Named turns come first, each shown by rows before and after it. Which turns, in which order, take the first row of each pair that follows to the second? Write the first one first, as in the answered first pair.
turn z_707:
[3, 3, 3, 4, -6, -3, -5, -9, 11, 2, -7, 3, -5, 7, 7, 0, 1, -1, -1, 8, -1, 1, 10, 5, 1, 2, 4, -7] => [-1, 5, 4, 11, -5, 2, -10, -5, 9, 1, -3, 3, -9, 7, 10, 2, 8, -3, -2, 8, -1, -2, 2, 5, -4, 0, 4, -3]
[24, -3, 2, 1, -1, -1, -2, 2, 6, -6, 0, -16, -5, -1, -8, -10, -1, 1, -2, -1, 7, -6, -4, 7, -7, -2, -11, 7] => [2, -6, 4, 6, -4, 19, 3, 3, -4, -7, -6, -9, -1, -10, -1, -10, 5, 2, -4, 3, 1, -6, -7, -4, -14, 0, -16, 9]
[-11, -5, 2, 2, 4, 13, 0, 6, -6, 4, 2, 3, 0, -5, 1, 2, 8, -2, -5, 0, -3, 0, -7, -3, -3, 3, -4, 5] => [5, -7, 4, -13, 2, -7, 8, -2, 2, 7, -6, -1, 7, 1, -5, 2, -3, 3, -1, -5, 5, 5, 7, 1, 3, 5, 2, -4]
turn z_971:
[-3, -1, 2, 1, -5, 4, 5, -6, -3, 3, -8, 1, 7, -6, 0, -1, -4, 3, -2, 2, 1, 5, 1, -4, -3, 0, -2, 0] => [0, 3, 4, 7, -5, 1, 3, -5, 1, 0, -6, -3, 5, -7, -2, -3, -5, 3, -3, 3, 1, 5, 5, -2, -6, 1, -2, 0]
[-4, 9, 12, 23, 7, 10, -18, 11, -11, 2, 4, 12, -12, 0, 3, 3, 15, -3, -3, -2, -15, -13, -6, 5, -1, -7, -3, 13] => [5, 6, 5, 18, 12, 5, -18, 14, -10, -1, 11, 6, -14, -4, 2, 1, 13, -6, 0, -5, -11, -17, -8, 9, -2, -7, -3, 16]
[-10, -2, 0, 3, 0, 7, 0, 3, -5, -1, 2, 4, -2, -3, 5, 0, 6, -1, 3, 1, -1, -2, -4, -4, -3, -1, -3, -2] => [-6, 2, 2, 12, -1, 6, -1, 3, -2, -4, 4, 4, -2, -3, 3, -4, 3, -4, 2, 4, 0, -6, -6, -4, -5, -1, -3, -2]
turn z_147:
[-2, -7, -3, 5, 8, -12, -6, 7, 3, 4, 3, -2, -1, 6, -10, 4, 0, 7, -4, 1, 5, -6, -4, 13, -7, -6, 1, -3] => [-14, -11, -1, -3, 5, 0, 2, 7, -3, 8, -9, 2, 7, 4, -6, 7, 2, 11, -4, 4, 5, -1, -1, 3, -6, -3, -1, -4]
[3, 2, -4, 4, 2, -13, -6, -2, 1, -8, 17, -6, -12, 7, 2, 0, -2, -2, 1, -12, 0, -8, 4, -2, -2, -5, -3, -7] => [-14, -5, -5, -7, -4, -5, 1, -8, -6, -4, -2, 2, -2, 8, 5, 6, 1, 4, -1, -10, -3, -4, 11, -9, 3, -3, -2, -12]
[8, 15, 9, 16, -10, 0, 2, 8, 1, -17, 10, -7, -4, -3, 1, -10, -13, 10, 8, 2, 0, 0, 0, 8, -7, 4, -1, 5] => [-3, 13, 9, 1, -16, -4, 11, -3, 4, -10, -5, 5, 5, 13, 4, -4, -11, 20, 10, 4, -2, 8, 11, 4, 4, 2, 3, -8]
turn z_405:
[7, -3, -3, 7, 11, -1, -23, 5, -11, -7, 6, -2, -1, 5, 7, 1, 6, -7, -9, 0, 4, 1, -4, -2, 7, -13, -3, 6] => [2, -2, 3, 11, 8, 7, -22, 6, -14, -10, 4, 2, 1, 3, 7, -1, 7, -6, -9, 6, 1, 1, -6, -5, 4, -8, -7, 6]
[-1, 3, 9, -15, 22, -10, -6, 19, -6, -1, -5, -4, 2, 8, -11, 0, -5, -6, 3, -8, 9, -3, -6, -7, 1, 7, 12, -5] => [-12, 4, 10, -13, 22, -5, -8, 18, -10, 2, -8, 3, 0, 15, -6, 1, 3, -5, 1, -4, 6, -3, -7, -7, 5, 4, 11, -4]
[4, 6, 4, 9, 1, 2, 0, 2, 3, 2, -2, -9, 4, -2, 0, -4, -7, -1, -6, 4, 2, 3, 0, -6, -10, 3, 0, -5] => [10, 4, 2, 2, 3, -5, -2, 1, 4, 4, 2, -8, 1, 4, -4, -3, -9, 0, -3, -1, 6, 3, 2, -1, -3, 0, 0, -3]
[-14, 12, 8, 25, -22, 17, -12, 1, 7, -4, 10, 12, -9, -22, 1, -5, 3, 2, -3, 7, -15, -13, -12, 0, -5, 24, -3, 0] => [14, 7, 2, 14, -20, 1, -6, -1, 10, -6, 16, -6, -10, -35, -8, -9, -12, 2, 3, -2, -5, -12, -8, 4, -10, 27, -4, 1]
turn z_802:
[-2, -9, -9, -7, -7, 8, 0, 9, -20, -7, -9, -15, 11, -21, 5, -5, 1, -6, -6, 5, 9, 2, -7, -17, 4, 1, -7, 8] => [-1, -3, -4, -6, -12, 4, 4, 2, -14, -5, -21, -14, 18, -14, 5, -6, -4, 0, -9, 9, 9, 8, 4, -20, 5, 7, -4, -2]
[-22, -2, 2, -2, -14, -3, -8, -6, 9, 1, -2, -7, 18, 13, 6, -3, 5, 22, -5, 0, 2, -3, 4, -6, 20, -8, 2, -4] => [-1, -7, -7, -11, -4, -15, -10, -2, 10, -1, 12, -17, 10, 8, 1, 1, -2, 16, 0, -11, 9, -5, 0, 0, 21, -13, 6, 3]
[4, 17, -5, 13, 3, 3, -12, 9, 8, -18, 24, -5, -10, -3, -8, -10, -15, -11, -1, 13, -4, -8, -5, 13, 0, 3, 13, -1] => [-10, 20, -1, 19, -2, 11, -11, 7, 7, -14, 17, 6, -6, 0, -5, -10, -12, -7, -3, 21, -7, -9, -6, 9, -1, 7, 14, -3]
[-9, 2, -4, 2, -8, -7, -1, -17, -1, 4, -22, -4, 6, 8, 6, -1, -3, 5, -1, 0, -2, 0, 5, -1, -1, 2, 0, -6] => [8, -8, -14, -7, 7, -11, -8, -9, -4, 2, -5, -13, -6, 3, 6, 3, 0, -4, 2, -12, 6, -6, -4, 6, -3, -3, 3, 4]
Now pairs of rows:
(2 to 3 turns a pair)
[-3, -8, 1, -14, -2, 13, 4, -2, -6, 7, -12, -4, 5, -9, 11, -5, -4, 0, -3, 0, -1, 5, -3, -16, -6, -3, 5, -6] => [14, -2, -3, -6, 9, -6, -14, 1, 5, 5, 11, -6, -10, 6, 5, -4, 0, -7, -3, 1, 1, -2, -10, -1, 2, -14, 13, 0] | z_147 z_405
[-7, 8, -1, 14, -2, -12, -2, -4, 13, 3, 5, 17, -1, 17, -3, 6, 4, 1, 0, 7, -2, 2, 3, 3, 8, 1, 3, -2] => [8, 1, -10, 8, 8, -12, -5, 6, 8, -2, 21, 2, -8, 1, -5, 6, 2, -5, 4, -4, 6, -3, -9, 4, -1, -1, -3, 11] | z_147 z_147 z_971
[14, -24, -20, -28, 9, -7, 13, -4, -9, -2, 0, -9, -3, -8, -12, -3, -18, -14, 22, -21, 14, 3, 6, -7, 3, -7, 4, -15] => [-6, -19, -13, -26, 2, -6, 11, -12, -2, 8, -11, 17, 1, 22, -7, 3, -7, -7, 15, -11, 5, 8, 13, -6, 21, -13, 10, -26] | z_405 z_802 z_802
[10, -6, 6, -10, 4, -1, 18, 7, -14, -7, 0, -6, 5, -15, 1, 2, -3, 3, -2, -10, 2, 2, 2, -5, -4, 7, -6, 6] => [-5, -1, 14, 2, -1, 10, 16, 7, -16, -7, -7, 0, 7, -14, 1, 0, 0, 5, -6, 0, -5, -1, 1, -9, -7, 10, -8, 3] | z_802 z_971
[2, -25, 6, -19, 0, 1, 17, -11, -17, -12, -6, 1, -2, -19, -1, 23, 4, 1, 0, -13, 6, 6, 9, -10, 0, 3, 3, 2] => [-6, -19, 9, -16, 0, -6, 11, -15, -12, -7, -4, 17, -5, 6, -1, 28, 13, 6, -3, -7, 3, 6, 12, -3, 16, -6, 10, -4] | z_147 z_147 z_405
[7, -3, 23, -2, -6, -24, 11, 16, 2, -5, -9, -16, 11, 6, -8, -14, -14, 17, 15, 2, 15, 11, 6, 3, 0, 11, 14, -22] => [-4, -7, 23, -6, -9, -16, 17, 15, -4, -4, -16, -11, 16, 2, -3, -13, -12, 18, 15, 3, 13, 12, 6, -3, -2, 12, 11, -23] | z_147 z_147 z_147
[3, 8, 2, 19, 5, -1, -14, 6, -1, -4, 21, 8, -12, 4, -2, -2, 12, -6, -3, 4, -1, -8, -13, 8, 1, -3, -3, 9] => [3, -1, -3, -8, 6, -16, -8, -6, 8, 5, 8, 12, -6, 22, -5, 5, 9, 1, 0, -5, 4, -1, -1, 6, 17, -9, 6, -2] | z_147 z_707 z_802
[-5, -10, 13, 3, -27, -5, 13, -12, 11, -3, -29, 4, 18, 15, -1, -5, -5, 28, -8, 9, -2, 19, 22, -5, 0, 23, 20, -24] => [29, 3, 13, 22, -16, -27, -6, -8, 25, -12, -1, -6, -1, 20, -10, -11, -10, 18, -4, 8, 3, 9, 10, 12, 1, 19, 25, -17] | z_147 z_147
[-17, -20, -5, -19, 6, 15, 6, 9, -16, 7, 0, 8, 4, -6, 9, 12, 10, -7, -2, -11, -3, 0, -7, -13, 2, -10, -4, 11] => [-18, -16, -7, -26, 5, 2, 2, 2, -6, 11, -5, 16, 3, 14, 9, 16, 12, -2, -2, -10, -1, 3, 1, -4, 15, -15, 5, 3] | z_707 z_405
[-2, 11, 1, 15, -12, -18, -8, -4, 6, 6, 3, 14, 7, 6, 0, -2, 0, 11, -6, 12, -4, -8, 3, -3, 9, 3, 9, 1] => [-11, -13, -11, -12, -5, -5, 0, 3, -12, 11, -1, 11, 9, -7, 4, 8, 4, 7, -1, -4, 4, -7, -1, -12, 7, -4, 4, 10] | z_802 z_971 z_147
[-16, 2, -11, -24, -1, -3, 6, 1, -10, 6, -9, 26, 12, 15, 4, 0, 11, -2, -1, -4, 0, 12, -7, -2, 6, -12, 5, -4] => [-2, 8, -15, -10, 10, -10, -8, 12, -5, 0, 15, 22, -2, 13, 0, -3, 16, -11, -2, -5, 1, 4, -18, 5, 5, -15, 6, 6] | z_802 z_707
[-4, -7, -11, -5, 1, 20, 0, 6, -14, 7, -3, -5, 1, -17, 9, 1, 3, 4, 0, -2, -3, -16, -8, -2, -9, 1, 2, 9] => [-6, 0, -2, -2, -9, 15, 7, -5, -9, 6, -19, -1, 10, -12, 9, -5, -4, 13, 0, 4, -6, -11, 4, -4, -6, 9, 6, -1] | z_405 z_802
[6, 7, 0, 22, 3, -5, -13, -1, 5, -8, 1, 3, -14, 6, -3, -7, -4, -1, -1, -5, -2, 1, -5, 0, 0, 10, -10, 3] => [3, 1, -4, 10, 8, -8, -13, 0, 4, -4, 3, 8, -16, 17, -2, 0, 1, 0, 1, -9, -1, 0, -3, 2, 9, 2, -7, 5] | z_147 z_707 z_802
